One vector is turned by the same rotation once a tick. Each row is the vector after some number of ticks, and that number follows the row.
The counts run from 0 to 208.
[ 13.2  11.7   7.5   2.4   2.2 -10.6 -48.4 -18.2 -22.5  39.6 -32.2 -20.5
 -10.9  25.1 -25.7  -1.1  22.4 -14.5  -4.6   2.8  12.0  12.8  39.1  22.1
   7.8  12.2  -2.2  -3.3   5.1  20.6  17.4  10.0   0.0] -> 147
[ -3.9  -3.9  -1.6 -26.6  21.0  10.0 -42.5  -5.4   3.4  24.9 -17.0  19.2
 -16.8  25.5  -6.3 -16.7   0.8   2.5 -16.9 -15.0  19.3   9.5   2.1  38.4
  29.0 -16.4 -12.8  -1.8  -3.8  29.3  11.1  -6.5 -11.3] -> 70
[ -1.9  -0.1   3.4  -7.5  24.4   7.4 -23.7  -9.3  -9.7  46.7 -31.5 -15.6
  14.8   7.2 -20.1  -6.0  26.1 -14.9  -6.1   7.9 -11.5  -3.3   7.5  27.6
  14.0   0.2 -15.0  14.5  27.5  26.0   3.2  31.3  23.3] -> 124
[-21.3 -33.2  -7.3 -21.1  25.6  18.1 -41.9   0.3   7.5  31.5 -20.5   7.0
  11.7  24.7 -11.5 -35.2  16.8   3.7  -8.5 -24.5   9.8  -3.8   2.6  28.7
  19.3 -17.4 -23.3  -0.1  11.8  18.0   3.3  -0.9   6.7] -> 95
[  3.7   7.5  14.8 -19.9   5.3   1.1 -24.1  12.9  -7.0  46.0 -15.3  19.0
  -4.0  43.2 -25.1  -4.5  -2.4   0.6  -1.4   9.7  13.6  18.3  15.7  38.2
  26.7   3.5 -12.6  21.0  17.2  22.3  -8.6   6.7 -16.4] -> 63
[  9.2  -0.6  10.7 -15.1   5.7   7.3 -58.0  -5.0  -8.8  23.1 -40.2   3.8
   9.2  42.4  -5.3   6.0  19.1 -13.2 -13.9 -12.8   9.4  11.5  19.1  26.2
  18.5 -16.8  -3.3   0.1  -0.4  11.7  23.3 -12.4 -14.5] -> 161
[  9.7 -14.6  -3.1  11.3  18.7  14.4 -20.4   7.3   1.0  50.0  -4.5  11.0
  13.1  19.2 -15.0  -8.0  21.6 -17.0   4.2   2.8   7.9 -11.9  -2.5  50.1
  27.0 -20.1 -17.6  12.2  25.3  20.9  15.9  17.1  16.9] -> 205
[ 14.0 -10.7   4.0  -0.7  -1.0  -6.9 -49.0  -9.7  -8.9  22.7 -30.3  12.3
 -10.5  40.7 -10.9 -23.1   7.4  -0.9  -2.6   0.9  36.9  25.3  16.9  34.2
  23.9  -6.4  -6.6  -9.7   9.6   3.8   9.6   0.7 -15.4] -> 56
[  9.5 -16.8  -0.4  -3.1  11.3  17.6 -36.1 -17.2  -6.0  21.2 -35.3   5.1
   6.9  28.4  -5.9  -2.5  48.0 -19.7  -5.6  -9.5   5.1 -27.8  13.2  44.5
  21.5 -14.4  -0.6   6.2  -1.1  10.9  11.5  15.4   0.7] -> 20
[ 16.2  -9.9  -2.4  -4.0  15.3   7.2 -20.0 -16.0   1.8  20.2 -34.9  -9.3
 -23.3  25.3 -28.7  -5.5  30.5 -15.8  16.9   9.9   6.5  -4.5  27.0  47.0
   9.0  17.8  -2.0  18.1   2.9  29.9   5.9  24.5   4.6] -> 27
[ -0.9 -27.8   9.8 -10.4   0.2  -2.1 -30.9   9.8   7.1  29.1 -23.4   8.4
  -0.4  54.2 -27.5  -6.7   6.5  -8.9  15.5   0.6   4.2  22.4  31.5  30.1
   1.8  -4.3 -13.9  14.8  21.7  17.9  17.4 -16.3 -12.7] -> 178
[ 13.3  -3.9   2.6 -22.3  22.3  17.4 -25.2 -14.0   4.3  15.6 -29.6   1.0
  -1.2  27.5 -18.4   8.8  31.4   1.0  -5.9  -3.0  18.2 -10.6   3.8  43.2
  13.4 -15.7 -23.7  18.7  -9.9  39.9   9.3  21.8   9.8] -> 29
[  5.8   3.7  16.9 -20.3   7.7   2.1 -26.8 -11.3 -11.3  32.0 -50.6 -13.9
   7.5  39.1 -22.8   1.9  25.7 -13.9  -0.6  10.1  -8.2   2.1  32.3  24.2
  12.1  19.8  -4.9  20.0  14.3  19.2   0.2  17.2  -6.6] -> 143
[  9.9 -17.7  -9.3  -3.0  28.8  12.2 -29.3 -10.1  11.4  30.9 -16.5 -10.5
   1.8   7.5 -17.6  -5.2  28.6 -17.9   4.5  -4.9   8.0  -5.9   4.8  38.7
   8.5 -20.4 -20.9  11.9  12.4  32.4  27.1  19.0  30.9] -> 9
[-18.0 -39.7  -8.3   4.4   6.8  -2.5 -31.8   5.9  -4.6  42.9 -19.0  -1.3
   4.2  31.2 -24.1 -40.5  13.4   0.0  12.5  -9.8  11.0  12.5  24.1  28.6
  11.6   6.3 -13.6   1.0  29.1   3.8   0.2  -0.4   8.3] -> 97
[-16.7  -9.7  -7.7  -2.8  22.6   9.5 -39.2   3.7  -9.1  56.9  -6.8  -4.2
  19.8  11.4 -17.3 -19.7  26.3  -2.0 -12.9 -18.5  10.5 -14.6   6.5  31.4
  19.2 -15.3 -20.9  -0.7  16.4  17.8   2.8  10.3  13.1] -> 105
[  9.7  -1.9  18.1 -28.8  16.2   8.7 -28.3  -3.9   4.4  19.4 -52.5   0.1
   9.7  39.2 -15.9   4.0   4.4 -17.8  -5.0   9.4  -7.9  24.1  13.0  20.6
  14.2  -4.7 -15.0  23.5  22.5  30.0  16.4   6.1  -4.4] -> 159
[ 18.4  12.0  15.8 -10.8  10.1  -0.8 -32.0   5.6  -5.2  45.9 -25.6   0.8
   5.6  35.3 -21.7  12.2   1.8 -24.9  -2.3  15.7   0.8  26.4  15.4  26.3
  11.8 -10.9 -15.8  19.6  30.1  27.2  21.4   0.8   0.6] -> 164
[ -1.4   2.6  -3.3 -14.4  31.7  16.7 -37.8 -17.9 -10.4  37.0 -31.9 -10.4
  13.5   4.5 -10.3 -10.6  34.7 -18.6 -17.7  -4.7  -8.4 -15.0   7.0  29.0
  20.3  -5.8 -10.9   5.3   8.4  24.4   6.2  26.4  15.6] -> 125
[-11.9 -19.6  11.5 -25.4  17.7   9.3 -22.5  15.9   6.7  37.4 -28.7  24.9
  -0.6  43.2 -14.7 -24.9  -7.3  -2.2   3.8   6.5  -0.3  20.4  12.8  32.3
  25.1   4.3 -14.4  23.6  30.6  15.9  -4.7  -2.8 -11.9] -> 78
[ 21.2 -15.3  -2.2  -4.7  12.0  14.8 -39.3 -28.1   2.9   4.1 -49.3   3.7
  -2.9  25.4  -1.9 -10.3  32.1 -11.4  -9.9  -3.5  19.5   1.1   2.0  39.3
  27.3 -11.4  -2.0   8.0   4.8  17.0  18.1  23.0   2.8] -> 35
[  8.4  14.3  15.0 -18.3   9.3   3.3 -47.3  -8.1 -20.9  36.7 -34.7  -4.5
  20.1  27.2 -12.6  11.5  31.2  -7.8 -25.1  -5.9   9.9   3.2  13.8  23.3
  13.7 -13.1 -17.5   3.6   3.8  28.9  11.6  11.1   1.4] -> 145
[-12.4 -29.0   2.7 -15.7  12.1   9.1 -30.9   6.8   3.4  24.7 -28.8  16.3
 -16.6  38.6  -9.9 -35.5  -6.9 -10.1   8.4  -1.2  -0.4  19.9  18.8  30.2
  27.3  13.0  -0.5  10.3  24.9   8.0   2.7  -8.0 -20.5] -> 77
[-13.4 -24.8   2.3 -19.4  21.9  12.5 -14.2  -5.7  -1.6  26.3 -45.4 -12.2
  10.5  25.8 -23.2 -23.5  25.2  -7.7   8.5   0.8  -8.8  -2.9  18.0  23.7
  10.0  18.1 -12.7  22.1  24.6  16.2 -10.1  25.5   7.6] -> 118
[  7.8 -11.0   3.9 -24.6  22.4  13.2 -24.9  -0.6  16.3  24.5 -26.1   5.1
 -14.5  27.7 -17.7  -1.5  -6.3 -22.6   7.7  10.5  -4.3  30.6  11.7  33.6
  11.5  -9.3 -17.5  20.6  21.7  40.9  32.4  -5.1   2.1] -> 174
[  0.0 -13.1   2.8 -16.7  25.4   6.9 -34.4   7.5   8.1  37.6 -17.1  16.0
   0.4  18.1 -13.3 -25.5 -11.5  -0.5  -6.4   8.5  16.5  30.4  -5.3  33.8
  28.8 -18.0 -24.9   6.0  31.0  28.2  16.2   3.8  11.5] -> 74
[ 14.2   3.4   8.2 -15.3  14.7   2.2 -50.5 -10.6  -4.3  24.6 -36.1  -9.8
   5.4  29.4 -13.6   3.3   9.1  -7.1 -13.1  -0.4  19.6  31.8   5.2  19.9
   5.1 -24.2 -26.8   0.9   8.5  32.1  25.4   7.0  15.4] -> 155
[ 19.1  16.8  12.1 -17.6  23.0  14.1 -29.8 -17.1  -1.7  25.6 -33.4  11.9
  -5.8  25.9  -8.9   3.2  20.3 -12.4 -13.9   8.5   9.9  -2.1   0.3  42.2
  34.6 -10.3  -8.7  18.9   3.5  28.7   4.8  21.6  -3.3] -> 44
[ 15.9 -11.5   1.0  -6.1   7.0  -2.9 -49.5 -20.9  -2.6  11.9 -47.1 -11.4
 -14.6  31.7 -15.0 -12.7  12.0 -22.3   0.8   2.4   6.3  30.5  28.1  19.6
  11.4   1.4  -0.7   1.4  16.6  16.1  27.1  -0.9  -2.0] -> 157
[ 22.0  -8.7  -7.1   9.1  11.5   6.2 -35.9 -27.4  -6.3  22.9 -29.3  -9.2
 -21.0  17.5 -17.8 -10.0  33.4 -21.3   8.1   5.6  13.9 -13.0  28.1  44.1
  13.7   8.4   5.3   8.7   1.9  16.7  14.6  21.0   2.1] -> 26
[ -1.5  -0.2   3.7 -33.0  29.0  14.7 -31.7   2.3   6.9  32.2 -17.8  19.4
 -19.3  24.3 -12.0 -10.8  -6.2  -3.6 -11.1   0.2   6.5  15.7   2.5  34.9
  31.4  -7.9 -17.2  15.6   6.7  41.3   7.9   2.1  -7.8] -> 69
